-12	10	1	5	1
41	-10	-12	-7	15
16	-1	-1	2	4
value 2

42	44	47	37	26	-5
15	15	9	18	9	5
-7	-6	-16	-19	-5	-3
value -5

-29	13	-25	0
-12	40	-5	12
-7	27	-14	15
value -14

-39	-45	-19	19	-27	20	-27
-47	-45	-21	6	-47	20	-13
-5	17	12	-22	-29	26	14
value 26

-1	-26	13	5	12	2
2	-13	35	1	-11	2
1	28	-12	-4	-13	-2
value -13

-2	18	7	-9	-11	36	7
9	1	3	-23	-38	7	17
-6	0	-28	21	39	-4	-9
value -4

35	-3	2	26	21	19	-21
1	-2	-9	-4	-8	-1	-4
36	-14	8	35	28	29	-25
value 29

-5	9	-8	-6	3	-28
-4	8	-4	-1	13	-11
-5	-2	-7	5	-39	17
value -39
---
[[  7  -2   5   3   4 -35  14  13 -30  -9   6   2   7]
 [ 10   2   0   5   7 -32   8  19 -38  -4   5   2  12]
 [ 12  -5  -8   2  12  -4  10 -14  -4 -12  12  -3  -7]
 [-11   4  -2  -5  -4   5  -6  -8   2   8  -9  -6  -8]
 [ -6   2  10  -4  -9 -25  18   8 -15   8  -3   2   7]
 [  2   2  -3   5   2   2  -4 -10   8   1  -3  -6  -7]
 [ -3 -12   2   0  -4  -6  38 -43   1   1   6  -9 -34]
 [  8   7  -7  -6  -8  18 -15  -2  22  -8  -4  19  -7]
 [ -4  -3  -6   5   8  -9   0   5  -3   3   6 -14   6]
 [ 10   3   6   0  -2  -2   2   0  -2 -11   0   9  -1]] value 3

[[ -8   1 -12 -25 -10  -2  17  23 -18  10  -3  28  -8]
 [-16  -4 -19 -23 -29   6   1  24 -17  27  -4  29 -11]
 [ -9   6 -10 -26 -22   8  22  23 -18  23 -11  40  -2]
 [ -9  -2 -15 -25 -22   4  27  25 -18  28  -6  31   3]
 [ -9  -3  -7 -23 -23   7  10  23  -8  37 -11  30 -18]
 [ -9   4  -8 -42 -25   6  22  36 -17  29  -4  31 -24]
 [ -8  -6  -5 -19 -19   2  22  22 -15  31  -6  28   2]
 [ -8   9  -9 -25 -22   6  21  22 -21  25  -9  32   4]
 [ -9 -12  -5 -25 -23   5  24  19 -15  26  20  27 -12]
 [-10  -4 -10 -24 -23  13  22   6 -16  24  -8  36  -4]
 [ -9   0 -10 -24 -24   7  15  29 -15  34 -14  32 -11]] value 0

[[-10 -13   8   1  18   8  -2  -1   0  -8]
 [ -8 -13   8   1   3  10   5  -1   0 -10]
 [-10 -13   8   1  -6   8   5   8   0  14]
 [ 13 -13 -10   1   3   8  -9  -1   6  -1]
 [-10 -13   8   1 -32  -3  46  -1  -9  -8]
 [-10 -13   8   1   1   8   5 -15   0 -23]
 [-10 -48 -18   1  -6   8   5  -1   0 -24]
 [-10  -2   8   1  -6   8   5  -1   0  -8]
 [-10   0   8   0  -6   8   5  -1  -8  -8]
 [-10 -13  12   1  -6  24 -46  -8   8  -3]
 [ 26  11   8 -47  -6   8   3  36   0  -8]] value 11

[[ 22  -9  11  16  -6 -12   7  -9]
 [ 19  17   8   6  11   9  19  -8]
 [ 23  17  -3   9  13   4  29  -5]
 [ 10  26  10  -2  10  14  16 -15]
 [ 30  23   1   7  -5  -4  35 -19]
 [-12  -4  -3  -9 -22 -16  -1   3]
 [  5  -9 -19   9 -11  -5  -6   5]
 [-12   4  -4  -8  -1   0   8  -2]
 [-17  -8   0   1  11  17 -23  18]
 [ -7 -27   3  -5  -5 -14 -17   4]
 [-16  -9 -33   0   0   2 -12  17]] value -9

[[ -3   3  -2  -1 -13  39 -41   0  23 -32  -5]
 [-17  11  17  11   4 -15 -14   8 -14 -13   1]
 [-18  -9 -11   9   0   8 -29   6 -11  -6  -7]
 [ -7   4   7 -25   2  10   1  18  17 -41 -26]
 [  8  -2 -16  -9  22 -23  -6 -11  -5  -1 -15]
 [ -5  -8 -15  -3   3  42  21  -5   2   9 -18]
 [ 11  -5 -23  28  -8 -44 -12  20   6 -35  17]
 [ 14  12  10 -13   0   4   8 -15  -4 -16  14]
 [ 20 -13  -6  16 -19   3  -2  26   5 -13   2]] value -13

[[  2   0   8   4 -14 -34 -34  31 -12   8  38  -7  -8 -39]
 [ -8  10  -3  10   3 -31 -33  27 -10  14  34   5  -3 -36]
 [-15  14 -20   7  29  18  15 -19   8   4 -23  20  11  21]
 [  8 -10   5  -9  -5  24  26 -20   8 -12 -26  -7   2  27]
 [-14  17 -12  13  16 -21 -25  16  -6  15  22  15   2 -24]
 [ 18 -18  22 -10 -32 -10  -6  12  -6  -8  14 -23 -11 -12]
 [-26  25 -31  14  45  15   9 -18   8  11 -20  32  15  17]
 [ 22 -25  20 -19 -27  27  33 -21   8 -21 -28 -23  -4  31]
 [ 22 -23  24 -15 -34   2   7   2  -1 -14   0 -26 -10   3]
 [ -3   1  -7  -2  12  24  24 -22   9  -5 -28   6   7  28]
 [-21  23 -22  15  30  -9 -14   4  -1  15   8  24   8 -11]
 [ 28 -30  28 -21 -39  16  23 -10   3 -22 -14 -31  -9  19]] value -30

[[ -3   4 -12  28 -13   5  12 -15  22 -17  -3  28 -12 -26   4]
 [  2  -1 -19 -18 -22  14  14 -17  24  -3   3   0 -11 -16   3]
 [ 25  29 -21 -20  -4  30  17 -30   1 -12 -27   3 -18  28   1]
 [ -4 -12   3  27 -34   3 -28  15 -11  -1   9  27 -11 -27 -13]
 [ 13  -7   6 -18 -13 -33   8  29   7  27   9  -4  27 -14  -5]
 [ 15  34 -27  20  -5   6 -15   0  28 -33 -27  19  -9 -23   2]
 [  9  24 -14 -45 -39  17  13  24  20   4  16  24   6   0 -24]
 [-10   0 -29  32  28   8  -7  -3 -19 -11 -12  15 -21 -19  23]
 [  0   3 -18 -25  14  -2 -16   3  -7  15  11 -15   6  13   3]
 [  8  18  -4 -13 -12   6 -14  46 -24 -30  11  39  10  -8 -29]] value 18
---
[[-382 -320   17  537]
 [-732 -871  -85  303]
 [-558 -450  -41  268]] -> 537, 303

[[36 21 57 25 48]
 [ 9 45 61 35 75]] -> 75, 61

[[21 30 36 63 55  9 12]
 [19 68 52 76 61 20 48]
 [25 69 44 78 29 25 37]] -> 78, 76

[ 979  498 -617  117  -16 -213  -30] -> 979, 498

[117   6 149 133 233 130 197] -> 233, 197

[[7 2 2 2 2]
 [1 3 2 2 1]] -> 7, 3

[  20 -580 -486 -919  706  -52] -> 706, 20

[[185 119  29 206 186]
 [ 93  44 167  49 241]
 [115 172 230  84 169]] -> 241, 230
